[[149 150 146 146 132 144]
 [126 119 121 110 145 120]
 [110 117 117 145 138 147]
 [117 123 133 130 131 110]
 [147 151 129 117 123 121]
 [105 123 126 119 127 126]
 [138 139 139 144 135 145]]
->
[[138 105 147 117 110 126 149]
 [139 123 151 123 117 119 150]
 [139 126 129 133 117 121 146]
 [144 119 117 130 145 110 146]
 [135 127 123 131 138 145 132]
 [145 126 121 110 147 120 144]]

[[125 125 113 118 140 119 130]
 [123 126 133 152 138 131 126]
 [146 126 124 140 123 116 137]
 [135 135 123 113 125 147 108]
 [123 126 126 125 136 137 102]
 [119 120 133 138 136 152 123]
 [125 133 141 147 127 121 126]
 [101 114 126 134 142 144 110]
 [120 126 133 123 138 140 124]
 [126 142 142 113 136 121 130]
 [111 107 128 144 132 137 130]]
->
[[111 126 120 101 125 119 123 135 146 123 125]
 [107 142 126 114 133 120 126 135 126 126 125]
 [128 142 133 126 141 133 126 123 124 133 113]
 [144 113 123 134 147 138 125 113 140 152 118]
 [132 136 138 142 127 136 136 125 123 138 140]
 [137 121 140 144 121 152 137 147 116 131 119]
 [130 130 124 110 126 123 102 108 137 126 130]]

[[118 138 113 144 131 130]
 [149 134 123 139 136 139]
 [135 139 128 119 122 109]
 [132 153 137 140 113 149]]
->
[[132 135 149 118]
 [153 139 134 138]
 [137 128 123 113]
 [140 119 139 144]
 [113 122 136 131]
 [149 109 139 130]]

[[127 137 145 151]
 [121 129 134 133]
 [126 132 134 136]
 [124 131 135 140]
 [139 128 113 105]
 [122 129 132 135]
 [126 134 137 145]
 [120 131 137 131]]
->
[[120 126 122 139 124 126 121 127]
 [131 134 129 128 131 132 129 137]
 [137 137 132 113 135 134 134 145]
 [131 145 135 105 140 136 133 151]]

[[116 141 136 112 143]
 [122 137 133 134 146]
 [113 127 140 114 151]]
->
[[113 122 116]
 [127 137 141]
 [140 133 136]
 [114 134 112]
 [151 146 143]]

[[133 116 144 120 142 130 134 119 129 108 116]
 [122 120 129 139 138 149 146 146 124 141 113]
 [127 106 109 110 146 112 137 134 125 116 107]]
->
[[127 122 133]
 [106 120 116]
 [109 129 144]
 [110 139 120]
 [146 138 142]
 [112 149 130]
 [137 146 134]
 [134 146 119]
 [125 124 129]
 [116 141 108]
 [107 113 116]]

[[152 128 125 124 125 143 122 140]
 [143 136 136 121 120 118 126 138]]
->
[[143 152]
 [136 128]
 [136 125]
 [121 124]
 [120 125]
 [118 143]
 [126 122]
 [138 140]]

[[143 140 136 142]
 [135 121 115 124]
 [141 133 111 131]
 [130 124 138 150]
 [129 142 129 133]
 [117 144 132 128]
 [111 109 136 109]]
->
[[111 117 129 130 141 135 143]
 [109 144 142 124 133 121 140]
 [136 132 129 138 111 115 136]
 [109 128 133 150 131 124 142]]

[[138 117 122 121 123 136 126]
 [139 112 129 123 140 141 111]
 [130 132 121 116 131 144 115]
 [119 124 130 118 128 139 115]
 [141 125 127 107 139 136 117]
 [128 129 110 116 129 141 132]
 [131 127 116 114 140 127 121]
 [131 134 117 120 126 135 121]]
->
[[131 131 128 141 119 130 139 138]
 [134 127 129 125 124 132 112 117]
 [117 116 110 127 130 121 129 122]
 [120 114 116 107 118 116 123 121]
 [126 140 129 139 128 131 140 123]
 [135 127 141 136 139 144 141 136]
 [121 121 132 117 115 115 111 126]]
---
[[127 129 128 128]
 [106 118 132 128]
 [129 129 128 125]]
->
[[127 129]
 [106 118]
 [129 129]]

[[149 119 138 127 122]
 [151 128 138 136 125]
 [148 131 138 119 122]]
->
[[149 119]
 [151 128]
 [148 131]]

[[135 150 130 129 115]
 [138 157 123 130 111]
 [138 157 125 130 111]
 [128 133 128 129 125]]
->
[[135 150]
 [138 157]
 [138 157]]

[[109 111 126]
 [127 148 135]
 [126 121 149]
 [140 107 117]]
->
[[109 111]
 [127 148]
 [126 121]]

[[135 140 107 133]
 [136 131 104 132]
 [131 148 113 132]
 [114 148 136 128]
 [135 121 105 130]]
->
[[135 140]
 [136 131]
 [131 148]]

[[110 155 134 137 114]
 [121 131 135 112 124]
 [138 125 122 103 140]
 [115 138 119 114 135]
 [116 124 140 136 125]]
->
[[110 155]
 [121 131]
 [138 125]]

[[120 122 138 129]
 [121 131 119 157]
 [123 157 131 121]]
->
[[120 122]
 [121 131]
 [123 157]]

[[151 123]
 [129 101]
 [119 155]
 [125 104]]
->
[[151 123]
 [129 101]
 [119 155]]

[[114 106 136 115]
 [134 138 139 142]
 [140 132 128 127]
 [127 121 113 138]]
->
[[114 106]
 [134 138]
 [140 132]]
---
[[122 133 119 127 139]
 [127 130 126 128 130]
 [115 137 109 126 153]
 [116 138 110 127 150]
 [112 139 106 125 158]
 [112 139 106 125 158]
 [128 125 130 125 126]]
->
[[126 125 130 125 128]
 [158 125 106 139 112]
 [158 125 106 139 112]
 [150 127 110 138 116]
 [153 126 109 137 115]
 [130 128 126 130 127]
 [139 127 119 133 122]]

[[124 112 116 119 135 115]
 [123 105 112 115 136 110]
 [127 112 114 117 137 113]
 [124 108 112 116 137 110]
 [125 115 119 120 133 119]
 [130 109 113 116 138 110]]
->
[[110 138 116 113 109 130]
 [119 133 120 119 115 125]
 [110 137 116 112 108 124]
 [113 137 117 114 112 127]
 [110 136 115 112 105 123]
 [115 135 119 116 112 124]]

[[128 130 125 133 133 118]
 [128 128 120 128 127 130]
 [128 127 129 125 123 136]
 [128 129 140 128 127 129]
 [135 123 120 121 113 154]
 [135 131 130 135 127 125]
 [137 130 116 134 125 129]
 [136 134 137 141 134 112]
 [129 128 130 127 125 132]
 [136 132 132 136 129 122]
 [137 134 131 142 134 112]]
->
[[112 134 142 131 134 137]
 [122 129 136 132 132 136]
 [132 125 127 130 128 129]
 [112 134 141 137 134 136]
 [129 125 134 116 130 137]
 [125 127 135 130 131 135]
 [154 113 121 120 123 135]
 [129 127 128 140 129 128]
 [136 123 125 129 127 128]
 [130 127 128 120 128 128]
 [118 133 133 125 130 128]]

[[111 146 130 129 131 156 116 143 135 141 127]
 [133 123 129 131 130 129 154 134 135 129 135]]
->
[[135 129 135 134 154 129 130 131 129 123 133]
 [127 141 135 143 116 156 131 129 130 146 111]]

[[140 144 155 123 135]
 [143 145 152 123 135]]
->
[[135 123 152 145 143]
 [135 123 155 144 140]]

[[143 131 130 144 134 113 138]
 [101 129 128  99 125 152 116]
 [116 125 123 120 124 134 121]
 [127 132 131 129 133 123 130]
 [119 128 130 121 129 132 125]
 [118 123 124 117 122 140 124]
 [142 139 130 143 137 111 135]
 [122 125 122 123 123 134 122]
 [117 117 121 115 115 146 119]
 [122 122 125 122 123 136 127]]
->
[[127 136 123 122 125 122 122]
 [119 146 115 115 121 117 117]
 [122 134 123 123 122 125 122]
 [135 111 137 143 130 139 142]
 [124 140 122 117 124 123 118]
 [125 132 129 121 130 128 119]
 [130 123 133 129 131 132 127]
 [121 134 124 120 123 125 116]
 [116 152 125  99 128 129 101]
 [138 113 134 144 130 131 143]]

[[126 116 128 131 139 134]
 [132 148 146 122 124 122]
 [133 124 134 140 129 128]
 [133 125 131 122 130 118]
 [123 150 148 124 121 128]
 [116 131 133 123 143 118]
 [105 124 130 121 124 141]
 [121 141 125 124 126 126]
 [149 131 125 134 135 127]
 [125 147 133 116 126 121]
 [136 132 134 124 114 139]
 [155 133 136 121 127 119]]
->
[[119 127 121 136 133 155]
 [139 114 124 134 132 136]
 [121 126 116 133 147 125]
 [127 135 134 125 131 149]
 [126 126 124 125 141 121]
 [141 124 121 130 124 105]
 [118 143 123 133 131 116]
 [128 121 124 148 150 123]
 [118 130 122 131 125 133]
 [128 129 140 134 124 133]
 [122 124 122 146 148 132]
 [134 139 131 128 116 126]]
